One vector is turned by the same rotation once a step. Each row is the vector after some number of steps, and that number follows the row.
The counts run from 0 to 352.
[165 124 107 139  98 183 157 157  74 137 135 100 140 128 137 143 120 140
  77 154 148 122 132 144 161 110  90 113 108  65 122  97 139  95]	183
[119 102 122 142 154 104  96 112  90  84 148 119 158 131 160 126 165 101
 132 106 144  97 135 143 138 133 148 120 185  98 170 145 138 116]	267
[124 159 173 107 122 115 150 135 148 159  73  91 148 131 125 112  98 161
 134 182 124 168 152 121 132 152 140 142 128  87 100  94 100  97]	142
[ 94 119 127 163 123 140 124 120 152 108 139 165 116 149 135  85 142 155
 142  93 201  93 143 144 144 107 116 101 196  90 137 128 115 155]	301
[ 82 143 137 146 137 135 150 117 132  91 147 163 121 160  65 130 102  90
 180 114 130 129  72 136  99 115 167 150 116 173 148 141 108 142]	92
[109 149 152 123  65 182 166 158 184 134  92 145 126 152  92  77 140  94
 150 108 116 121 113 146 143 112 135 143 115 107 134 138 150 130]	102
[ 69 118 110 131 150  94 150 130 114 180 150 141 105 123 103 106  99 140
 150 143 188 104 137 152 121 119 166  88 145 140 140 135 103 138]	313
[143 175 104 152 132 152 110 139 132 128 145 117 113 122 105 167  95 135
  85 154 114 117 144 129 141 116 110 150  53 104  96  89 151  88]	175
[134 123 140 148 110 173  66 126 114 129  54 158 102 149  67 133 162 111
 137  90 103 132 147 116  71 142 121 133 133 156 142 124 145 119]	59
[113 132 162 123  89 164 129 168 108 134 138 102 132 167  83 123 101 108
 147 133 137 121 110 199 111  96 176 128 159 130 154 154 129 146]	97
[ 84 126 132 147 132 146  87  85 107 129  78 156 115 164  55 130 140 129
 135 103 111 163 139 130  60 152 135 146 130 166 143 132 131 124]	58
[121  98  82 107 135 145  77 113 102  84 110 155  88 111 107 114 148 108
 167 104 131 141 120  99  85 111 149 125 171 171 162 129 114 135]	50
[125  59 130 171 125  87  81 126 131 116 112 168 139  86 166  97  94 157
 102 128 131 147 125 130 101 137 116 159 147 133 115  82 152 148]	36
[139 136 102 128 147  98 124  94 127 128 105  72  89 124 151 123  88 117
  77 122 102 117 133 106 119 115 101 103  80  82  82 124  97  88]	158
[198 145 120 150 140 141  94 137  88 120 152 111  95  96 109 121 113 121
  97 164 126 107 107  97  96  88 135 132 115  79 136 137 120  89]	165
[139 125 156  97 101 115  96 151 165 137 141  99 110 120  81  52 104  89
 124 154 111 112 127 135 108 101 156 117 132  99 108 170  98  94]	131
[131  77 102 120 136 137 114 124  87 184 163 131 110 101 155 119 120 156
  97 114 139 146 134 156  73 120 139  84 124 155 109 188 127 125]	12
[134 128 163 141 150 118 127  80 203 131 106 114 111 123 160 143 120 126
 116 167  99  94 157 108 131 138 117 167 124  73 100  99 152 111]	146
[ 60 133 123 163 145 168 150  76 109 143 158 133 173 152 149 102 142 141
 148  89 152 119 154 176 128 138 138 106 125 102 149 104 115 117]	297
[124 149 134 121 178 120 138  71 137  78 136  94 144 130 173 145  90 165
 131 161 123 156 129 113  95 125 134 159 144  99 100 103  83  97]	151
[ 66 126  99 126 144 142 159  88 107 179 171 140 111 124  90 102 116 131
 158 116 161 103 134 165 115 116 176  82 122 152 140 152 102 129]	314
[ 92 111 142 153 131 109 172 111  97 121  80 131 128 144 152 162  68  91
 142  86 127 145  69 145 115 118 116 116  84 149 143 111 107 143]	82
[ 91 134 175  98 117 140 191 155 158 124 109 136 146 140 155 127  78 107
 183 163 147 149 108 151 157 121 156 138 138 118 130  98 105 134]	108
[162 111  80 107 126 172 190 127  84 103 160 133 123 115 126 114 138 144
 117 130 148 141  81  78 123 104  97 105 116 118 158 155 105 110]	195
[ 86 180 111 155 133 181 101 154 125 131 135 173 140 118 115  83 150 121
 171  99 158 131 142 152 154 125 136 106 107 112 144 104 116 110]	289
[168 138 183 111 148 179 111 115 161 143 126 141 117 112 116 116 106 116
 142 175 100 154 124 105  87 131 183 135 109 119 135 146 102  87]	135
[103 123 103 168 120 164  67 125  96 104 126 143 122 133  84 118 104  92
 151 106 105 141 131 186 118  92 145 157 110 143 131  81 156 138]	63
[153 125 101 124 143 142 140 118 108 105 168 102 105 125 164 198 108 144
 101 142 137 107 124 144 148  71  90 120  94 130 124 124 146 122]	192
[107 111 155 131  95 121 125 169 167 184 106 138  95 109 137  88  99 167
 125 148 154 119 161 160 132 134 123 103 120 133  80  92 136 154]	329
[162 162 163 108 121 188 140 148 162 143  94 126 100  90 135 105 134  96
 155 162  95 141 132  96  94 125 171 137 115  99 127 144 129 108]	136
[ 90 133 139 104 145 132  94 110 142 110  82 121 173 144 156 154 197 118
 136 107 103 132 184 130 155 175 112 137 127 134 149 123 170 109]	256
[130  77 123 137 115  86 138 138 125 165 139 136 143 115 152  98 117 179
 106 138 179 118 135 141 148 134 100  93 183 116 100 137 119 145]	2
[ 75 150 125 111  91 179 170 164 112 174  97 128 122  87 128  99 147 127
 178 142 160 127 124 142  88 142 160 102 113 135 124 115 166 128]	324
[132  72 124 111 125 171 157  90 122 173  90 110 115 113 161  91 120 158
 139 122 134 136 129 129  78 139 145  80 134 114 124 118  99 118]	340
[ 84 139 133 176 141 183 167  95 121 161 120 155 155 133 156 111 161 138
 138  64 146 107 137 146 114 140 116  93 102  97 127 115 115 124]	298
[122 146  66  92 110 149 190 137 105  86 155 118 114 119 138 138 164 145
 113 108 148 106  95  83 126  97  75 110 120 142 147 163 133 108]	196
[163  84 141 113 101 176 104 173 156 150 148 136 132 134 124 132 137 174
  86 125 115 146 155 153 180 111  85 122  84 139 119 145 166 118]	217
[122 120 168 124 132  79  82 173  99 140  99 129 194 125 137 101 142 144
 126 139 128 193 151 135 158 164 116 129 111 127 143 113 123 100]	253
[141 142 161 134 121 166 107 134 132 127 130  56 145 122 129  90 103 129
 101 136  78 138 152 177  83 115 148 152  98  84 103 143 138  99]	140
[ 94 137 127 162 136 162  74 138 106 112  97 149 132 126 121 151  94  98
 129  89  99 152 125 163 120 123 116 155  77 149 123  68 161 125]	64
[107 103 146 134 147 156 161 111 172 155 106 154 108  78 189 126 118 140
 157 129 128 117 130 128  99 153 145 129 109 129  88  76 165 144]	333
[121 130 172 147  85 183 168 133 147 159 103 149 145 147  67  80 116 109
 155 115 118 134 105 136 125 149 152 129 119 123 150 145 121 119]	101
[ 96 114 140  79 104 144 158 121 163 130 118  73 117 158 149 121  87 103
 135 108 106 123 129 185 140  87 137  96 155 117 106 152  98 137]	115
[ 88 170 141 135 115 117 100 167 140 157 155 110  92 102 140 144 120 137
 142 113 152 105 148 184  98 108 160 110 111 157  87 133 161 163]	320
